[[ 18  34 -16]
 [ 64 -21   4]
 [ -9 -30  -3]]
->
[[ 18  34]
 [ 64 -21]]

[[ -2 -37 -19  29 -26]
 [ 14 -37   5  65 -26]]
->
[[ -2 -37]
 [ 14 -37]]

[[ 20  51 -11]
 [ 67 -39 -56]
 [ 62 -68 -10]
 [ 16 -25  27]]
->
[[ 20  51]
 [ 67 -39]]

[[  4   8 -64]
 [ -5   2  -1]
 [  2   6   6]]
->
[[ 4  8]
 [-5  2]]

[[ 33 -62]
 [ 44 -39]
 [ 37   9]]
->
[[ 33 -62]
 [ 44 -39]]

[[-39 -27  22  20 -35]
 [  8 -33 -27  -3  28]
 [  7  40 -52  -8  16]
 [ 21 -63  12 -11  10]]
->
[[-39 -27]
 [  8 -33]]
---
[[ -2 -12  18 -21   0 -43]
 [ -6  26   8  13  -8  51]
 [ -5  -8  24 -23  -4 -39]
 [-11  10  39 -19  -3 -11]
 [  0  28 -20  34  -4  79]
 [  5  -5 -19  10  14   6]
 [  0   2  -2   3   6   7]
 [ -2  -1   8  -7  -8 -10]
 [  1  16 -12  20   2  47]
 [  0   1  -1   2   4   4]
 [ -9   7  32 -17  -3 -12]
 [ 12  -3 -49  31   3  35]]
->
[[-12  18 -21   0 -43  -2]
 [ 26   8  13  -8  51  -6]
 [ -8  24 -23  -4 -39  -5]
 [ 10  39 -19  -3 -11 -11]
 [ 28 -20  34  -4  79   0]
 [ -5 -19  10  14   6   5]
 [  2  -2   3   6   7   0]
 [ -1   8  -7  -8 -10  -2]
 [ 16 -12  20   2  47   1]
 [  1  -1   2   4   4   0]
 [  7  32 -17  -3 -12  -9]
 [ -3 -49  31   3  35  12]]

[[-12  -3  33  -2  46  -9 -27 -27  -2 -15]
 [-38 -11 -21  -1 -13  14  24 -14  -8  -5]
 [ 62  30  -1  -3   7 -28 -22  36  25  35]
 [-71 -26 -11 -41 -38  23  45 -61 -10 -12]
 [-51 -24 -34 -27 -66  34  67 -28  -9  -4]
 [-14  -8 -10 -33 -26   1  25 -20   4   6]
 [-17 -18  36  25  32  10  -4  -7 -18 -45]
 [-55 -30  25 -21   6  12  25 -51 -14 -40]
 [-65 -36  27  -5   0  23  54 -43 -20 -60]]
->
[[ -3  33  -2  46  -9 -27 -27  -2 -15 -12]
 [-11 -21  -1 -13  14  24 -14  -8  -5 -38]
 [ 30  -1  -3   7 -28 -22  36  25  35  62]
 [-26 -11 -41 -38  23  45 -61 -10 -12 -71]
 [-24 -34 -27 -66  34  67 -28  -9  -4 -51]
 [ -8 -10 -33 -26   1  25 -20   4   6 -14]
 [-18  36  25  32  10  -4  -7 -18 -45 -17]
 [-30  25 -21   6  12  25 -51 -14 -40 -55]
 [-36  27  -5   0  23  54 -43 -20 -60 -65]]

[[ 23 -81   1   5   6 -10  23  -2  -4  -6  -6  73  -5   5]
 [-55 -11   0  -5  -7   5  -3  -6   0 -11   7  83   6  -9]]
->
[[-81   1   5   6 -10  23  -2  -4  -6  -6  73  -5   5  23]
 [-11   0  -5  -7   5  -3  -6   0 -11   7  83   6  -9 -55]]

[[ 12  60  10  47 -22]
 [ -7  -7  -7  -7  -7]
 [ -8  -3  -6   0  -9]
 [-10  -3  -8   1 -11]
 [ 13   8  11   2  14]
 [ -1  -7   2  -2   9]
 [ -1   8   0  10  -6]
 [  9   7   8   4  11]]
->
[[ 60  10  47 -22  12]
 [ -7  -7  -7  -7  -7]
 [ -3  -6   0  -9  -8]
 [ -3  -8   1 -11 -10]
 [  8  11   2  14  13]
 [ -7   2  -2   9  -1]
 [  8   0  10  -6  -1]
 [  7   8   4  11   9]]

[[  5  42 -14  32 -14 -20  10  26 -20  24 -21   7  19 -22  19]
 [-63 -24   3 -45 -25  13 -22 -48  -2 -33  16 -27 -15 -61 -13]
 [  8 -20  31 -38 -23  11 -19  -4  -6   4  24 -23 -10  31  -3]]
->
[[ 42 -14  32 -14 -20  10  26 -20  24 -21   7  19 -22  19   5]
 [-24   3 -45 -25  13 -22 -48  -2 -33  16 -27 -15 -61 -13 -63]
 [-20  31 -38 -23  11 -19  -4  -6   4  24 -23 -10  31  -3   8]]

[[ 76  15 -12  12  60  81   3   9  12 -19 -21  19 -20  39  -6]
 [ 35 -17   6 -14 -65  69  -1 -10 -12  17 -23  -4   8  -7  11]
 [-25  -5  -7  -3 -42 -31   2  -2  -2  -5   1  -2  -9  -5   5]]
->
[[ 15 -12  12  60  81   3   9  12 -19 -21  19 -20  39  -6  76]
 [-17   6 -14 -65  69  -1 -10 -12  17 -23  -4   8  -7  11  35]
 [ -5  -7  -3 -42 -31   2  -2  -2  -5   1  -2  -9  -5   5 -25]]
